In the data rows, 128 means zero.
Here are some points:
{129,  16, 106,  15,  76, 233, 162,  69,  73,  74,  79}
{ 93, 116, 118,  71, 138, 117, 157, 109,  97, 111, 123}
{164, 105, 120, 157, 114, 143, 116, 125, 128, 154, 109}
{133, 152, 124, 168, 136, 100, 119, 143, 152, 152, 130}
{168, 255, 187, 255, 203,   0,  55, 226, 194, 191, 199}
{121, 218, 147, 206, 161,  71, 108, 174, 164, 159, 152}
{115, 110, 137,  72, 124, 151, 145, 113, 113,  78, 127}
{178, 210, 152, 246, 151,  67,  79, 182, 165, 181, 142}
{104,  39,  85,   7, 138, 104, 158,  70,  45, 101,  92}
{122, 105, 117,  50, 149,  60, 148, 105,  73,  99, 128}
{145, 207, 162, 226, 141, 102,  95, 174, 187, 157, 158}
{114, 195, 149, 175, 144, 136, 133, 161, 143, 152, 142}
{115, 174, 134, 175, 150, 107, 121, 152, 154, 151, 149}
{109, 226, 155, 208, 170,  38, 107, 187, 155, 154, 156}
{109,  67,  96,  67, 116, 179, 155,  86,  91, 116, 112}
{150,  25,  96,  19, 120, 121, 139,  64,  69,  97, 104}
{155, 160, 158, 159, 117, 134, 100, 149, 153, 113, 135}
{132, 218, 164, 255, 111, 172, 100, 196, 219, 174, 147}
{126,  99, 109,  79, 149,  72, 130, 109,  88, 122, 108}
Then 10 other points, each followed by its number:
{139, 110, 121, 153, 101, 146, 126, 133, 146, 143, 124} 0
{131, 126, 144, 119, 103, 164, 128, 122, 127, 104, 124} 1
{148, 134, 119, 165, 120, 143, 124, 134, 137, 154, 120} 2
{178,  77, 131, 123,  72, 236, 124, 104, 137, 101, 100} 3
{186,  22, 121,  73,  69, 219, 116,  82, 110,  89,  90} 4
{119, 229, 153, 177, 196,   0, 110, 172, 140, 147, 178} 5
{117,  89, 116,  99, 116, 168, 131, 111, 129, 110, 105} 6
{ 65, 255, 174, 174, 205,  14, 140, 189, 133, 136, 177} 7
{143, 149, 120, 127, 164,  34, 122, 140, 115, 140, 145} 8
{120, 203, 157, 223, 133, 126, 112, 177, 193, 160, 161} 9
Which of these numbered points is nearest to each point below, ignoring the direction in which the first points spread most? Its number follows each.
{176,  58, 126,  97,  87, 186, 112,  96, 117, 103,  97} > 4
{169, 138, 147, 144, 146,  52,  94, 141, 144, 126, 149} > 8
{ 87, 115, 101,  29, 173,  29, 174, 110,  54, 107, 132} > 5
{181,  29, 105,  86,  72, 206, 131,  86, 113, 121,  88} > 4
{175,  90, 134, 141,  81, 229, 113, 117, 149, 104, 116} > 3
{ 44,  37,  82,   0, 112, 174, 230,  44,  15,  55,  86} > 9
{114, 199, 144, 155, 173,  34, 122, 165, 136, 139, 174} > 5
{136, 221, 143, 222, 169,  31,  91, 181, 161, 173, 150} > 8
{ 91, 255, 182, 230, 202,  13,  91, 209, 190, 160, 172} > 5
{142,  71, 118,  84,  85, 191, 149, 100, 120, 115, 108} > 0
{190, 136, 147, 228, 104, 145,  79, 153, 182, 165, 133} > 4
{186, 135, 147, 225, 111, 148,  84, 153, 184, 154, 140} > 4
{ 85, 255, 171, 181, 198,  10, 131, 193, 141, 139, 185} > 7
{129,  64,  87,  75, 110, 189, 155,  91,  85, 130, 102} > 2
{120, 141, 142, 125, 137, 120, 121, 131, 147, 115, 135} > 6
{123,  86, 123,  68,  96, 201, 145,  90, 104,  83, 106} > 1
{116,  61, 128,  28, 101, 181, 150,  78,  89,  72, 110} > 1
{150, 112, 129, 131, 113, 154, 126, 125, 133, 129, 130} > 0
{119, 115, 140,  75, 107, 163, 134, 109, 115,  77, 121} > 1
{118, 122, 105, 124, 167,  52, 130, 117, 122, 145, 145} > 8
{135,  73, 113, 133,  68, 229, 141, 117, 154, 131, 104} > 3
{167,  15, 107,  74,  50, 255, 133,  73, 113, 100,  72} > 3
{126,  71, 105,  59, 129, 106, 141,  93,  89, 109, 127} > 8
{133, 144, 128, 157, 125, 145, 118, 144, 148, 137, 123} > 6
{111,  91, 133,  66, 106, 177, 149, 103, 108,  82, 114} > 1
{157, 146, 128, 182, 125, 128, 108, 138, 137, 168, 118} > 2
{134, 196, 170, 188, 144, 106, 106, 159, 166, 128, 161} > 1
